One turn moves each row of this set onto another row. After a few examples, where does it send each row asked below?
Zur: [  7  32 -22 -38  -6 -18 -19  75  28  -5 -20 -15 -22  14  -2  24  16  24
   1 -43  55 -26 -12 -23  -9  20 -40   1  13  27  27  24  37 -13  -3  -4]
labi: [-11  12 -10 -10 -28  41  26  27  12 -11   4 -20 -15 -13 -29  11   2  -3
  31 -31  12  -9 -16  12 -12 -33 -39  17 -27  26 -16   6 -23 -61 -13  -9]
zese: [ -4   2 -18 -34 -28  68   3  18  26 -24  39 -10  27  14 -27  13  -5  -5
  25 -10  51 -19   0 -17 -14 -20 -13  -8 -26  25 -22  31   2 -29 -21 -27]
vure: [-13  25 -24 -62 -32  10  17  34  16  19   9 -25 -23 -10 -11  25   8 -18
  34 -38  32  -8 -14 -13  11 -17 -52 -24 -24  37 -38  -7 -13 -39  17 -27]
safig: [ 17  24 -36 -13 -28  -8 -32  18  14  -5  -9  -3  -7  19   4  38   5  29
  12  -2  73 -36 -30  19  -1  16  -4   3  -4  54   2  39  30  -6  -6   2]
vali: [ 12  32  -9 -50 -14 -13 -14  58  22 -11 -25 -14 -26   4  -4  16  -1  26
  -2 -40  54 -43 -18 -28  -8  20 -35  12  12  21  25  17  33  -3  -4   4]
dokes: [ -4  13 -11 -11 -21  53  21  27  -5 -24  10 -21  -7 -10 -26  11   7   2
  38 -18   5  -4  -2  14 -21 -19 -49   5 -23  28 -16   6 -13 -60  -8 -15]
buda: [  3  18  -2  -9  -5 -20 -12  27   8  -5   7 -15  35   0   3  30   8  44
  -8  -3  40   2  10  45   2  -2 -18   1  14  40 -12  20  31 -14   0   9]
lekib: [ -9  12 -14  -9 -33  46  26  31  -5 -16  10 -20 -10 -18 -25   7   6   2
  38 -23   7  -4  -7  10 -13 -23 -49  11 -25  29  -5   8 -18 -52 -13  -8]
Kago: [  7  33 -35 -16 -13  -5 -37  27  22  -6 -13  -8  -9  14  -2  39   2  39
  13  -7  74 -45 -38  19 -12  16  -5  -2  -5  49  -6  28  35  -8 -14  -2]
dopab: [ -3  17   2  -4  -7 -19 -18  16  11  -7   5  -8  26   1   3  27   5  40
 -18   1  41   5   2  43   0  -1 -12   3   7  30 -23  21  27 -19   9  -2]
tiga: [-10   8 -22 -27 -24  71   1  28  15 -25  39  -2  30   5 -25   5  -2   4
  37  -9  50 -18   3 -13 -13 -18 -10  -9 -18  28 -20  21   3 -33 -29 -26]
buv: [ -8  10 -33 -60 -33  14  28  30  12  20   0 -32 -29  -4 -15  14   8  -9
  33 -29  19 -13 -10 -15  -5 -11 -61 -23 -22  44 -31 -13  -7 -48  14 -15]
zogif: [  1  19  21 -34  -9 -20  17  48   3 -13 -22 -10  -4   9  14  -2  11  18
  -7 -23  46  -6   6   3  -3 -12 -37  14  27  17  -7   6  56 -30 -10   6]
dibu: [ -5  16  -4 -12 -26  47  21  22  -5 -20  12 -26  -8  -9 -34   6   3   1
  32 -29  16  -8  -2  14 -12 -25 -42  19 -31  35 -12   2 -24 -51 -12 -17]
sav: [ -4  10  24 -32   0 -34   4  51   7  -1 -16 -18 -14   8  17  -3  19  23
  -2 -23  45  -2  10   0  -8  -4 -29  18  22  13 -15   8  45 -36 -14   2]
gaku: [ 10  32 -35  -8 -17  -6 -41  18  23  -4 -11   0 -11  17  -9  43  -1  30
   3 -11  68 -42 -34  14  -9  15   2   7  -8  42  -4  31  29  -9   1  -1]
Kam: [-14  -2 -25 -26 -23  70  -4  22  21 -25  37 -10  26  14 -30   4  -4   5
  29  -6  48 -20  -3 -14 -20  -9 -14 -17 -20  31 -22  20   4 -40 -22 -29]
nus: [ -2  14  20 -30   1 -30  17  45   4  -2 -17 -19  -9  10   7  -3  10  23
  -1 -20  41   4   7   9 -14  -7 -34  18  19  18 -10   9  58 -30 -12   2]
koser: [ -2  22  -2   0 -12  -9 -14   7   5  -7   6  -9  20   1   2  27  -5  40
 -15   0  45   9   3  45  -4   9 -15   0  14  27 -15  24  37 -13   0  -6]
zuke: [  7  31 -32 -14 -16  -8 -36  19  17  -7  -5  -6  -9  16 -18  40 -10  33
   8 -10  71 -40 -38  11 -15  17  -1   2  -8  47   1  28  42   3  -2  -5]
Gafig: [  7  33 -22 -34 -14 -18 -21  71  20 -11 -15 -20 -14  10  -4  32  16  25
  12 -41  53 -32  -7 -30  -7  19 -28   9   4  29  32  23  38  -6   1  11]
bod: [-14   6 -27 -51 -12  36  -2  40  33  19  36 -43  -5  19 -31  10   9 -24
  34 -21  47 -33  -4 -23   0   5  -1 -38   2  41 -26  -9   0 -18  -3 -23]
ritid: [-12  13 -21 -29 -16  72  -4  22  23 -21  33  -1  28   7 -19  13  -4  -1
  34 -19  45 -15  -1 -15 -15 -26 -12  -9 -19  10 -26  31  -4 -39 -20 -25]
Pid: [-16  11 -37 -55 -19  37   4  38  31  12  30 -39   7   4 -31  19   1 -28
  28 -24  58 -34  -1 -22  -1  -2  -5 -36   6  60 -26 -11   1 -17 -12 -17]
Zekip: [ 11  12  12 -38 -15 -35   9  53   2   1  -7 -16 -11   9  19  -4  22  30
   9 -19  48  -5  12  -3  -2  -3 -23  19  23  20  -5  10  49 -36 -21   5]
Lefuz: [-12  -6 -19 -17 -12  67  -7  28  25 -20  41  -5  21  20 -33  11   1   3
  40 -10  44 -17   3 -14 -10  -7 -17 -12 -27  29 -17  23   4 -36 -28 -33]
kifom: [ -8  12  15 -29  -9 -29  14  56   9  -4 -17 -12 -17  14  14  -2  23  29
   7 -17  43   1   8  13  -6  -5 -22  16  21  17  -8  10  57 -42 -12   3]
fopa: [-16  13 -35 -58 -17  40   0  39  28   4  28 -42  -1   9 -33  21   6 -25
  30 -23  52 -38  -6 -25  -8   4  -4 -39   5  51 -31 -13   4 -23   1 -24]
boke: [-10  16 -35 -60 -38   9  28  34   8  22   6 -30 -26 -11 -14  22  10 -19
  42 -30  27 -11  -8  -9   5 -13 -59 -22 -21  48 -29  -7  -5 -35  12 -15]
nopot: [-22  12 -34 -49 -17  38   4  28  22  11  28 -49  -1   8 -33  26   2 -31
  23 -33  59 -31  -3 -33  -7 -12  -3 -32   5  51 -26 -10   0 -19  -5 -14]
rego: [  3  16 -15   2 -16  46  18  25  -3 -11  10 -16 -10  -5 -24  13  11   0
  37 -20   6  -3  -9   6 -13 -22 -55   2 -29  32 -17   2 -16 -60 -20 -15]
Saniv: [ -2  16 -29 -52 -26  11  29  32  14  29   8 -34 -22  -3 -12  20  13  -9
  35 -21  11 -11 -15 -18   0 -15 -55 -29 -26  38 -36 -16  -7 -35  12 -10]
Kig: [-29   7 -26 -48 -10  36  -1  35  35   6  24 -42   3   2 -28  18  -3 -26
  24 -31  63 -28 -15 -25  -2  -7   6 -32   1  53 -33 -10  -6 -27 -17 -15]
faf: [  8  30 -18 -40  -3 -16 -23  64  28  -4 -22 -15 -22  12  -3  30  10  23
   2 -45  56 -36  -9 -36 -14  18 -30  11   6  18  18  26  37 -12  -4   3]
zot: [ 16  37 -16 -42  -8 -17 -12  57  23   1 -23 -18 -29  11  -4  20   6  25
   1 -44  56 -32  -7 -33 -10  23 -34   9  13  19  18  18  42  -4  -5  -7]
Gotek: [ -1  29 -31 -25 -21  -8 -42  15  14 -11  -6  -2 -10  10 -12  44 -13  33
  14 -14  70 -46 -30  20  -6  19  -3   5   0  43   0  26  36  -3   4   1]
puzuz: [ -1  28 -12  -9  -9 -14 -20  22  11  -2  11 -10  29   0   4  27   1  48
 -14   0  36   6   0  46  -7   5 -10  -4  11  24 -12  21  34 -24   1   6]
talu: [ -7  13 -28 -66 -30   8  25  24   3  14   7 -29 -28 -13 -13  25   4 -11
  36 -32  27   0  -7 -21   0 -16 -55 -17 -25  43 -36  -8 -12 -39  10 -20]
fili: [ -8  12  -4  -9 -15 -15 -15   8   7 -15   4  -3  22  -1  -2  34 -11  33
 -18  -4  46   5   5  42   3   1 -17  -2  23  34 -14  20  41 -25   1   4]

nopot moves to Kago
Kig moves to safig
Where do these go?
fili moves to rego
boke moves to faf
nus moves to buv

